A single turn carries every row of the set below to another of its rows. Some are shown first; where does it send the rows asked next?
q_158: 0.131,0.388,-1.062,0.204,2.713,-0.302,-0.363,1.978,-0.609,0.650,0.289,2.696,-2.007,-1.593,1.367,0.618,0.128,1.297,1.374,0.157,-0.944,-1.074,-0.098,-0.017,-0.234,-1.602,1.195,-0.939,-0.898,-0.660,-0.708,0.657,1.106,-0.014,0.070,2.628,-0.224,1.630,1.401,-0.177,0.804,0.437
q_640: 0.075,-0.621,1.215,-0.595,0.068,-1.546,-1.797,-0.855,1.594,-2.160,0.638,-0.469,-0.993,-0.072,1.394,-0.296,0.251,0.788,0.512,-1.080,-3.174,-0.701,-0.223,-1.032,-0.875,-1.532,0.115,-1.154,-1.958,0.115,0.747,1.148,2.027,-2.758,1.258,0.581,-1.419,-0.593,-1.153,-1.439,0.985,-1.068
q_171: 0.702,-1.641,0.261,-1.190,0.586,-0.328,-0.374,-0.770,2.246,-1.220,-0.584,0.355,-0.071,-0.088,0.006,-0.781,0.224,0.002,0.017,-1.143,-3.397,-0.690,-0.088,-0.243,-0.968,-0.058,-0.381,-0.131,-1.394,0.932,1.422,1.128,0.861,-2.983,0.670,0.701,-1.192,-0.531,-1.997,-1.224,-1.348,-1.351
q_797: 0.789,2.027,0.840,0.365,0.741,-1.513,-1.395,-0.227,-0.338,-0.961,1.138,-1.069,-1.177,-1.123,1.144,0.793,-1.367,0.363,0.908,2.024,0.712,1.560,-0.620,-0.322,1.231,-2.403,0.984,0.037,-0.973,-1.930,-1.096,0.350,-0.964,0.928,0.365,0.433,-0.357,-1.746,1.240,-0.010,2.470,0.214
q_727: 0.476,-0.550,-1.256,0.311,2.760,-0.412,0.461,1.714,-0.689,0.700,0.095,2.751,-0.938,-1.129,0.667,0.717,0.022,0.757,0.998,0.100,-1.296,-2.065,0.008,0.362,-1.139,-1.424,1.145,-0.883,-0.894,0.326,-0.716,0.631,1.664,-0.164,0.029,2.170,-0.816,1.695,0.142,-0.802,0.040,0.254
q_834: 0.656,0.859,0.923,0.169,1.518,-1.839,-2.431,-0.277,0.890,-2.280,0.010,-1.004,-0.860,-2.194,2.377,0.752,0.589,1.240,1.418,1.303,-0.428,0.371,1.321,-1.224,-0.237,-1.903,1.819,-0.617,-1.986,-0.687,-0.717,1.360,1.608,-0.570,1.673,0.213,-0.911,-1.683,0.893,-0.402,2.775,1.058
q_197: 2.479,-1.818,-0.948,-1.256,0.616,0.493,1.867,-0.927,1.531,-0.475,-0.469,-0.704,-0.047,-0.539,-0.853,0.144,-0.972,-1.166,-0.629,0.811,-1.523,-0.288,-1.218,0.593,-1.501,0.188,1.492,0.305,-1.571,0.606,0.383,0.443,-0.909,-1.287,0.671,0.803,-1.393,-0.553,-1.371,-1.019,-1.119,-0.954
q_509: 2.255,-2.034,-0.671,-1.461,1.730,0.016,0.233,-0.523,2.482,-1.468,-1.437,-0.343,0.281,-1.653,0.394,0.122,0.809,0.032,0.290,0.532,-1.833,-0.482,0.775,-0.240,-1.936,0.592,1.796,0.218,-1.912,1.566,0.557,1.104,0.951,-2.193,1.475,0.418,-1.478,-0.936,-1.238,-1.036,-0.741,0.119
q_497: -0.774,1.428,1.919,0.391,0.218,-2.211,-3.026,-0.660,0.754,-1.998,0.840,-0.075,-1.202,-0.437,1.757,-0.106,-0.149,1.106,1.095,-0.213,-1.906,0.129,0.432,-1.130,0.714,-2.566,-0.589,-0.811,-1.493,-1.219,-0.091,1.282,1.748,-1.303,0.740,0.361,-0.587,-1.307,-0.250,-0.536,2.129,-0.465
q_270: 0.053,1.249,-0.053,1.411,-0.626,-2.146,-2.713,-1.077,-0.619,-1.673,1.348,-1.364,-1.233,-0.295,1.742,0.964,0.984,0.608,0.354,0.855,-1.494,-0.998,-0.772,-0.381,-0.005,-0.821,1.798,-0.131,-0.749,-1.365,-0.067,-0.690,0.493,-1.344,0.844,0.517,-1.307,-0.217,0.514,-1.073,3.556,-1.700
q_608: 0.496,2.459,-0.693,1.472,0.566,-0.943,-1.992,-0.405,-0.276,0.617,-0.715,0.416,-0.124,-0.777,-0.638,0.466,0.324,-0.655,0.324,1.826,0.358,-0.115,0.484,1.260,1.829,0.184,0.258,2.337,1.109,-1.276,0.339,-0.921,-2.129,0.190,-1.250,0.462,0.056,-1.265,-0.297,0.591,0.854,-1.183
q_446: 0.605,-0.329,-1.530,-0.087,3.279,-0.597,0.489,2.011,-0.701,1.270,0.070,2.923,-0.628,-1.123,0.618,0.625,0.095,0.947,0.955,0.026,-0.904,-1.714,-0.190,0.344,-0.618,-1.201,0.784,-0.237,-0.456,0.564,-0.685,0.259,1.009,0.152,-0.498,1.951,-1.057,1.464,0.162,-0.997,-0.459,0.222
q_579: 1.492,1.139,-0.117,-0.375,2.756,-0.386,-1.140,0.575,1.593,0.088,-1.946,0.724,0.374,-2.379,-0.201,0.213,0.175,0.160,0.987,1.862,0.938,1.321,2.012,0.303,1.129,-0.182,0.378,2.051,-0.129,0.012,-0.031,0.864,-1.161,0.468,-0.396,0.130,0.195,-2.401,-0.065,0.607,-0.542,1.090
q_931: -0.048,2.856,0.069,1.866,0.061,-2.143,-3.103,-0.572,-0.977,-0.538,0.542,-0.575,-0.934,-0.668,0.873,1.037,0.586,0.242,0.724,1.750,-0.108,-0.224,0.169,0.238,1.663,-0.831,0.997,1.062,0.387,-1.816,-0.275,-0.823,-0.808,0.074,-0.376,0.302,-0.344,-1.202,0.551,-0.158,2.967,-1.227
q_697: 1.088,-0.825,1.436,0.836,-0.140,-1.203,-0.936,-0.794,2.297,-2.468,-0.682,-0.617,-0.547,0.865,-0.850,-0.241,0.624,1.373,-0.027,0.882,-2.674,-1.119,0.091,-0.918,-1.856,-0.803,2.463,-1.567,-0.859,-0.142,0.606,0.877,0.727,-1.415,0.247,0.371,-0.694,0.090,-0.183,-1.864,3.047,-2.119
q_283: 0.735,2.054,0.749,0.316,2.178,-1.259,-2.501,0.216,0.571,-0.950,-0.888,-0.093,-0.529,-2.539,1.306,0.509,0.015,0.924,1.493,1.989,0.887,1.405,1.874,-0.467,1.314,-1.624,0.848,1.065,-0.680,-1.003,-0.661,1.021,0.037,0.645,0.496,0.021,0.134,-2.475,0.983,0.582,1.684,1.271
q_472: 1.018,0.490,0.729,-0.143,0.021,-1.440,-0.934,-0.969,0.165,-1.978,1.639,-1.935,-1.734,-0.653,1.857,0.967,-0.948,0.549,0.506,1.038,-0.813,0.327,-1.281,-0.821,-0.561,-2.337,2.015,-1.342,-2.078,-1.417,-0.798,0.731,0.456,-0.480,1.658,0.716,-1.229,-0.997,0.752,-0.843,2.863,-0.339
q_879: 2.276,-0.888,-0.859,-1.257,2.618,0.439,0.177,0.170,2.391,-0.202,-2.165,0.401,0.707,-2.135,-0.707,-0.083,0.385,-0.349,0.355,1.182,-0.495,0.520,1.354,0.588,-0.338,0.823,0.799,1.799,-0.652,1.275,0.801,0.913,-0.780,-1.033,0.174,0.204,-0.560,-1.581,-1.049,-0.044,-1.731,0.451
q_493: 1.814,-1.582,0.583,0.268,0.673,-0.532,0.095,-0.372,2.604,-1.628,-1.597,-0.089,0.533,1.047,-2.162,-0.584,0.481,0.662,-0.511,0.703,-2.530,-1.188,0.082,-0.213,-1.688,0.371,1.921,-0.222,-0.220,1.140,1.101,0.381,-0.382,-1.396,-0.618,0.223,-0.740,-0.352,-1.049,-2.199,1.196,-2.279
q_534: 1.420,1.701,0.080,-0.175,1.386,-0.550,-0.336,0.093,0.048,0.443,-0.150,-0.083,-0.113,-1.362,-0.569,0.410,-1.749,-0.519,0.430,2.101,1.284,1.714,-0.236,0.566,1.633,-1.249,0.225,1.581,0.068,-1.128,-0.534,0.038,-2.285,1.415,-0.668,0.437,0.079,-2.135,0.318,0.302,0.270,0.190
q_100: 1.549,-1.022,-1.652,0.023,-0.069,-0.072,-0.137,-1.242,1.126,-0.459,-0.674,-0.432,-0.308,-0.156,-0.516,0.250,0.925,-0.846,-0.517,0.355,-2.503,-1.522,-0.709,0.897,-1.282,1.691,1.643,1.101,-0.286,0.335,1.392,-0.746,-0.773,-2.624,0.265,1.031,-1.219,0.304,-1.290,-0.980,-0.221,-2.305
q_454: 1.601,-1.142,0.241,-0.738,1.348,-1.181,-0.884,-0.595,1.607,-2.422,-0.011,-1.230,-0.628,-1.575,1.856,0.534,0.965,0.961,0.676,0.517,-1.819,-0.392,0.620,-1.144,-1.991,-0.811,2.257,-0.913,-2.485,0.560,-0.158,1.374,2.068,-1.940,2.111,0.294,-1.640,-0.954,-0.204,-1.265,1.540,0.391
q_629: 0.229,0.442,-1.373,-0.135,3.275,-0.520,-0.447,2.191,-0.623,0.931,0.268,2.726,-1.629,-1.437,1.217,0.718,0.154,1.487,1.495,0.184,-0.669,-0.681,-0.185,0.136,0.168,-1.410,0.801,-0.307,-0.420,-0.386,-0.568,0.375,0.551,0.014,-0.418,2.391,-0.327,1.490,1.645,-0.491,0.272,0.415
q_92: 0.428,0.116,-1.533,-0.312,3.576,-0.644,-0.079,2.366,-0.740,1.184,0.150,2.922,-0.832,-1.316,0.763,0.687,0.025,1.365,1.226,-0.008,-0.699,-1.009,-0.139,0.307,-0.054,-1.113,0.412,0.055,-0.195,0.254,-0.651,0.261,0.528,0.229,-0.682,1.940,-0.621,1.386,0.884,-0.878,-0.316,0.363
q_483: 1.334,0.481,-1.548,0.578,0.522,0.031,-0.476,-0.691,0.883,0.652,-1.373,0.483,0.119,-0.558,-1.421,0.259,0.665,-1.166,-0.366,1.252,-1.089,-0.711,0.115,1.534,0.494,1.518,0.788,2.406,0.964,-0.129,1.171,-0.904,-2.036,-1.008,-1.016,0.791,-0.248,-0.465,-1.176,0.118,-0.711,-1.851
q_598: 1.019,1.214,0.799,0.389,1.567,-0.713,-1.745,0.730,1.966,-0.680,-1.738,0.451,0.387,0.336,-2.037,-0.700,0.051,1.213,0.542,1.862,-0.404,1.284,0.572,0.013,1.284,-0.149,0.564,1.383,1.390,-0.367,0.812,-0.013,-2.435,0.362,-2.200,0.142,0.665,-1.377,0.720,-0.912,1.348,-1.679
q_76: 0.447,1.942,1.716,1.097,0.789,-1.422,-2.662,0.387,1.627,-1.402,-0.903,-0.109,-0.951,0.215,-0.809,-0.282,0.031,1.804,0.768,1.963,-0.484,1.156,0.592,-0.640,1.236,-1.243,1.223,0.051,0.675,-1.599,0.276,0.311,-1.405,0.330,-1.223,0.381,0.781,-1.257,1.657,-0.592,3.205,-1.439
q_126: -0.172,1.615,0.726,-0.211,1.403,-0.533,-1.788,0.129,1.316,0.249,-1.328,1.461,0.093,-0.878,-0.791,-0.800,-0.601,-0.114,0.871,0.372,-0.686,1.176,1.170,0.536,2.189,-0.950,-1.764,1.801,0.339,-0.653,0.825,0.807,-1.139,-0.474,-1.226,0.387,0.715,-1.918,-0.938,0.815,-1.130,-0.337
q_662: 0.644,-0.344,0.122,-1.082,1.252,0.197,-0.497,-0.184,2.324,0.024,-1.549,1.306,0.422,-0.441,-1.151,-0.931,-0.163,-0.488,0.241,-0.405,-2.052,0.269,0.553,0.447,0.543,0.117,-1.334,1.511,-0.117,0.562,1.412,0.908,-0.747,-1.967,-0.587,0.757,-0.106,-1.074,-1.878,-0.170,-2.471,-0.948
q_653: 0.950,-0.583,-0.936,0.496,-0.675,-1.216,-1.173,-1.402,0.582,-1.559,0.684,-1.382,-1.149,-0.027,1.059,0.650,1.164,0.034,-0.157,0.204,-2.700,-1.693,-1.003,-0.023,-1.508,0.475,2.234,-0.170,-1.104,-0.153,0.855,-0.592,0.487,-2.674,1.050,0.887,-1.723,0.509,-0.556,-1.489,2.042,-2.252
q_164: 0.463,0.945,1.940,1.423,-0.002,-1.624,-2.512,-0.403,1.665,-2.424,-0.434,-0.618,-1.229,0.568,-0.254,-0.172,0.388,1.868,0.472,1.427,-1.692,0.006,0.397,-1.066,-0.355,-1.702,2.254,-1.441,-0.482,-1.419,0.265,0.715,0.165,-0.576,0.063,0.636,0.092,-0.659,1.237,-1.050,4.119,-1.649
q_939: 1.904,-1.528,-0.101,-0.951,-0.190,-0.331,0.839,-1.244,0.904,-1.768,0.853,-1.717,-0.960,-0.418,0.848,0.492,-0.702,-0.189,-0.259,0.538,-1.839,-0.411,-1.608,-0.372,-2.112,-0.982,2.259,-1.113,-2.480,-0.103,0.104,0.580,0.551,-1.651,1.832,0.973,-1.688,-0.222,-0.517,-1.428,1.107,-0.904
q_520: 2.182,-0.132,-0.729,-1.004,1.293,0.379,1.327,-0.294,1.005,0.523,-0.886,0.118,0.441,-0.880,-1.543,0.141,-1.457,-1.267,-0.213,1.585,0.061,0.812,-0.539,1.148,0.348,0.101,0.525,1.748,-0.267,0.073,0.190,0.115,-2.278,0.173,-0.507,0.609,-0.445,-1.458,-0.922,-0.151,-1.489,-0.471
q_357: -0.941,2.565,1.661,0.719,0.980,-1.576,-3.064,0.023,0.513,-0.655,-0.063,0.737,-0.681,-0.837,0.632,-0.278,-0.606,0.655,1.251,0.368,-0.711,1.038,1.028,-0.317,2.281,-2.337,-1.565,0.607,-0.258,-1.517,-0.019,0.951,0.132,-0.190,-0.524,0.290,0.415,-1.969,-0.199,0.622,1.098,-0.084
q_217: 0.261,-0.231,-0.982,0.400,2.480,-0.337,0.077,1.633,-0.521,0.606,0.189,2.742,-1.715,-1.373,1.154,0.683,0.187,1.071,1.097,0.160,-1.118,-1.737,0.078,-0.076,-0.971,-1.696,1.233,-1.136,-1.126,-0.280,-0.798,0.696,1.636,-0.175,0.223,2.620,-0.583,1.765,0.685,-0.400,0.671,0.371
q_519: 1.761,-0.498,0.250,0.041,1.599,-0.347,-0.241,0.281,2.449,-0.574,-2.147,0.622,1.026,0.745,-2.742,-0.848,0.084,0.685,-0.250,1.187,-1.306,0.001,0.294,0.303,-0.218,0.719,0.972,1.219,0.945,0.928,1.122,-0.040,-1.859,-0.555,-1.804,0.054,-0.144,-0.878,-0.573,-1.750,0.217,-1.951

q_164 goes to q_697
q_171 goes to q_662
Now find these:
q_939 goes to q_197
q_92 goes to q_629
q_579 goes to q_283
q_931 goes to q_270

